The same turns and mirrors carry the whole set onto itself and the rows of a family onto each other. Which other rows belong to the same family as each row named below? List them in the order they appear above.
These 40 rows form 5 families of 8 rows each.
golep: 2.2	5.2	30.0	-18.3	-20.6	-11.8	-10.6	25.9	1.8	4.2	4.0	-44.8	37.1
batib: 25.8	-10.6	49.1	19.6	22.9	-34.4	3.9	8.8	8.9	11.2	0.2	-18.2	16.6
toba: 36.9	-2.3	38.0	32.5	15.0	-16.1	15.2	13.4	10.2	24.7	0.7	-8.5	22.3
vel: 40.4	-12.3	7.7	12.1	-2.3	-4.3	-3.2	-2.1	33.8	-11.7	-23.3	-51.4	17.2
Nota: 34.9	-18.7	0.2	14.7	29.3	5.5	14.7	4.1	37.2	-3.1	13.9	1.2	-9.4
zod: 35.5	3.3	28.5	28.5	25.5	-22.5	19.7	5.4	16.4	24.3	-2.3	-13.5	18.7
gepi: 3.2	7.5	-15.9	-19.9	-5.5	30.1	-0.4	14.2	29.4	-12.2	12.9	-24.1	12.9
vil: -5.5	-4.9	26.9	-10.2	6.3	1.0	42.0	-4.5	33.4	13.4	16.0	-31.7	17.7
rivod: 12.1	-4.4	-18.5	-21.9	-13.4	26.5	0.8	22.4	30.9	-11.5	18.5	-25.9	10.8
las: 25.6	-3.1	3.2	16.0	-8.7	-15.7	-3.7	3.1	54.1	-3.5	-2.6	-54.5	22.5
Rep: 44.4	-6.8	5.7	3.2	-0.4	-5.4	-4.3	-12.3	30.7	-11.3	-12.2	-55.5	15.4
boso: 6.2	1.7	30.5	-23.4	14.6	9.2	3.9	27.8	0.0	5.2	15.8	16.8	5.0
sedu: 2.4	9.4	31.0	-16.2	-16.1	-8.6	-12.8	24.2	11.0	18.2	8.3	-49.6	37.3
fotu: -0.8	-9.4	0.0	-29.5	-20.2	14.0	-18.8	17.7	24.5	-18.9	21.2	-28.0	3.5
meb: 6.1	4.2	25.9	-7.1	4.1	9.4	1.3	21.9	-11.2	13.6	30.9	9.0	-3.0
tir: 25.7	-15.6	3.3	3.9	18.9	2.9	-45.4	17.8	-2.5	1.4	11.8	-17.3	15.1
kod: 9.8	10.0	25.3	-5.4	-12.5	-11.7	47.5	4.1	43.1	5.1	8.0	-23.3	6.0
zomag: 48.8	-7.1	-2.7	9.2	11.7	16.9	8.7	1.9	32.8	-4.4	31.5	-14.2	-14.2
bodo: -11.1	6.5	29.8	-9.0	-0.8	-11.2	33.4	-3.7	37.2	-0.3	22.9	-27.8	-1.0
Dapen: 25.9	-2.8	-0.6	6.4	-0.9	-22.3	-5.0	-7.8	52.2	-1.3	-13.1	-49.2	20.1
vasoz: 31.2	-13.6	-0.9	22.0	-5.7	-16.7	1.7	1.5	40.7	-3.2	2.7	-59.3	20.8
Noso: 1.2	-10.2	-9.2	-33.8	-7.8	7.8	-10.7	17.3	31.8	-22.2	17.6	-34.7	5.3
vif: 40.1	-11.4	6.9	10.7	15.6	16.7	17.8	5.5	28.3	-9.0	26.7	-14.4	-25.3
moma: 26.4	-4.3	27.6	27.3	28.1	-27.6	14.7	-2.3	8.6	29.7	5.7	-18.0	10.6
dulak: 4.8	-0.6	28.3	-5.0	-13.2	-12.3	41.6	2.3	49.1	-1.5	11.7	-24.4	15.8
lasin: 31.2	-14.0	45.3	18.6	12.8	-39.4	0.8	8.0	10.8	19.5	5.7	-17.8	7.7
Lerad: -3.4	0.3	24.7	-14.1	12.2	-3.4	10.7	33.4	8.0	12.8	40.9	7.0	9.2
Lek: 43.7	-5.9	2.7	8.8	2.7	-9.1	-37.2	33.0	6.7	-11.0	2.0	-12.9	7.6
Burem: 32.2	-16.9	-3.0	15.3	21.1	1.1	12.5	-2.4	28.9	-11.0	10.9	7.4	-14.6
fola: 39.4	-2.2	-10.5	16.6	11.2	4.2	8.9	0.5	37.5	-8.5	33.2	-7.5	-11.9
Fus: -12.4	2.3	30.0	-10.4	-4.4	-25.0	-7.2	20.2	6.9	11.1	-13.4	-26.4	35.2
Neb: -6.8	3.4	35.7	-17.5	-8.5	-14.4	-12.8	12.9	3.2	19.7	-14.3	-31.8	29.8
zedud: 32.1	-12.1	2.3	4.3	23.5	5.6	-35.7	28.9	-9.4	2.7	6.1	-19.3	10.9
dake: 43.8	-7.7	-3.5	8.7	3.4	-0.8	-38.7	17.3	2.2	11.9	-4.2	-12.1	18.9
Siger: 6.2	4.5	-1.0	-28.1	-24.4	16.1	-20.2	15.9	31.2	-17.2	13.5	-22.2	5.6
nizem: 10.7	-1.7	24.4	-16.2	14.8	7.1	3.5	19.5	-13.4	8.7	20.9	13.6	0.6
volev: -4.0	-0.9	22.6	-11.9	-6.2	-23.3	-13.0	22.5	12.8	10.0	-6.3	-26.2	50.2
feme: -11.3	2.5	24.0	-6.2	5.9	-0.8	37.9	-6.7	34.2	1.2	28.8	-26.1	14.1
nane: -8.1	1.5	22.1	-2.9	6.5	-4.3	5.0	33.4	10.2	18.5	32.3	13.2	6.8
ruti: 46.0	-8.6	5.3	6.1	-1.0	-8.0	-37.2	29.5	6.1	5.3	-10.1	-15.6	7.7

Which other rows belong to the same family as Siger? meb, bodo, Dapen, moma, fola, Neb, dake
Which other rows belong to the same family as vel? golep, batib, Nota, rivod, dulak, Lerad, zedud
Which other rows belong to the same family as volev? toba, vil, boso, vasoz, Noso, vif, Lek
Which other rows belong to the same family as gepi? Rep, sedu, tir, kod, lasin, Burem, nane

